Named turns come first, each shown by rows before and after it. Which turns, in which order, take the first row of each pair that follows to the second? Write the first one first, as in the answered first pair.
j_486:
[  9  -4  16 -25  22   3  -9  27   6   2  -6]  ->  [ 11  -7  19 -25  21   2  -6  27   6  -3  -7]
[  3  -8  -7  -2  -1  -5 -13   3   0   0  -7]  ->  [ 4 -9 -7 -1 -3 -6 -9  3  0 -2 -9]
[ 3  1 12  5 29  4  8  3  5 25 -5]  ->  [  8  -5  16   0  28   4  11  -2   7  20 -10]
j_316:
[-10  12 -14   1   4   2  -6   2  -1  18  -2]  ->  [-10  11 -15   0   2   1  -8   3  -1  17  -2]
[  2   6  13   2  15  13  11 -22   5 -13   3]  ->  [  1   9   8   5   9  10   5 -25   5 -19   6]
[-13   8 -16   3 -16  -7  -3 -10   6   8  -7]  ->  [-12   1 -16   2 -12  -6   3  -7   8  16 -18]
[ 0  4 -9 -8  0 -1  7 -1  4 12 -4]  ->  [ 0  6 -4 -5  3  3  4  0  2 14 -1]
j_879:
[ -4  -1 -15  -6  -5   0  -6  -3  -4   0  -2]  ->  [ -2  -2 -14 -10   0   0  -9  -2  -7  -2   2]
[-1  2 15  9 -3  0 10 -2  0 -8 -3]  ->  [-6  3 10 11 -8 -1  8 -4  1 -2 -4]
[ -8  -4   6  19  -9   2  31   0  18   0 -22]  ->  [-13  -7  -6  16  -9  -3  25   5  17  10 -28]
j_337:
[ -2  13  -9  -1  -3  -2 -18   4  -4 -10  12]  ->  [  1   8 -10 -16   7   1 -18   0  -6  -2  11]
[-3 -3  2  7  2  6  1  9 12 10  2]  ->  [-3 -5  3  4  2  5  0 11 12  9  3]
[  9 -10   8  -9  16  11  16 -11  -1  18  -1]  ->  [ -2   0   6  15  -9   8  24 -19   9   9  -3]
[  2  -7   5   9   1  -9  -7  28   0 -12  -2]  ->  [ 10 -16   1 -14  18   1  -3  16  -3   4  -4]
j_406:
[  9  -7   3   3   1  11  11  -8   0 -12   6]  ->  [  5 -15 -10  -1  -4   5  12  -7   0   1  -5]
[ 10 -14  16  -6  21  -7  -1  27   2 -11  -2]  ->  [  5 -22   4  -8  17 -14   2  28   4   2 -12]
[-10  -4  -4  -7  12   7  -6  10  -3  22  -6]  ->  [ -6   5   0 -11  13   7 -16   7  -8   4  12]
[ -4  -8 -31 -23  -9  -8   7 -10  -4  19 -18]  ->  [ 12  18   3 -23   7   7  -4 -13 -10 -22  28]

(2 to 3 turns a pair)
[ 16 -14  17 -16  18  18  26 -15   2  13 -12]  ->  [ -6  -3  -2  15 -19   6  30 -21  11  16 -23]
j_337, j_879
[  3 -11  -7  -3 -25  -5   9  -2   6 -13 -24]  ->  [ -9   8  -2  13 -14 -10 -16  26   1  -8  -4]
j_337, j_486, j_486
[  5  -9 -20 -22   6   3   0 -15   1  20 -11]  ->  [ 18   3   5 -21  11  11  -1 -17  -2 -17  13]
j_406, j_486
[-10   4 -13   9 -10 -13 -11  16  -4  13  -2]  ->  [-2  8 11 23 -7 -4  5 19  1 -1  6]
j_406, j_316, j_406
[  3  -9  15  -3  12  -8  -5  33  -9 -15   4]  ->  [ -4   8   9  -1  19  -1 -16  24  -7   3  19]
j_879, j_486, j_486
[ -4   0   2   0 -17  13  14 -22  13  12  -6]  ->  [  5 -11  10 -23  14   7  -6  16   0   8   2]
j_337, j_337, j_337
[  5 -14  -8 -26  -4  -1 -17   1  -8 -20  -7]  ->  [ -4  -9 -22 -16 -20  -1  -8 -16  -2 -10 -15]
j_337, j_337, j_879
[  4  -5  10  13  -9   0   2   0   3 -31  -1]  ->  [ 12 -18   3 -18  13   4  -3   2  -5 -13  -3]
j_879, j_337, j_337
[  1 -11 -13 -13   1 -16  -6  12  -4  11 -17]  ->  [ -2  -9  -7   1  -2  -8  11   1   6  22 -23]
j_337, j_337, j_316
[-11   6  -7  12  -9  -3  -3   1   0  18  -6]  ->  [ -9   6  -2   8  -8 -10 -17  10  -7  -5   1]
j_337, j_406, j_316
[ 9 -8 33 10 15 11 28  1  7  4 -6]  ->  [ -8  -8  -6   0  12  -1  13  -1   5  41 -19]
j_316, j_406, j_316
[-14  -9  -8  19 -15  -8  18   8   3   3  -5]  ->  [ -1  -7  12   6  10   0   4  24  -7 -13  17]
j_406, j_406, j_337
[  2 -12   7  -5  11   4  10   5   4  14 -14]  ->  [  9  -1  15  -3   9  13  10 -11   5  -1   3]
j_406, j_406, j_337
[-10  -4 -16  20 -23  -4   9  -4   6  18 -19]  ->  [ -2  -6  -8  12 -19 -18 -13  25  -5 -19  -5]
j_337, j_406, j_316
[ 10 -13  18  -7  20  13  11  21   6   4 -18]  ->  [ -7  -6 -18   3 -27   2  11 -14  12  -1 -27]
j_406, j_337, j_337
[ -4   4  22   4  16  13  11 -14  -1   6   3]  ->  [-24   4   0  21 -10  -7   1   0  -1   7 -11]
j_316, j_406, j_337
[  8 -11 -13  -4 -13   4   3  -5  11   3 -14]  ->  [ 16  -2  -5 -14  -1  12  -7 -11   3 -12   7]
j_879, j_406, j_337
[ -5   7  -5 -15  -7   0 -23   3 -10  -4  11]  ->  [ -9  -3  -3  -6  -3   4  -2   6  -1  30 -10]
j_406, j_406, j_316
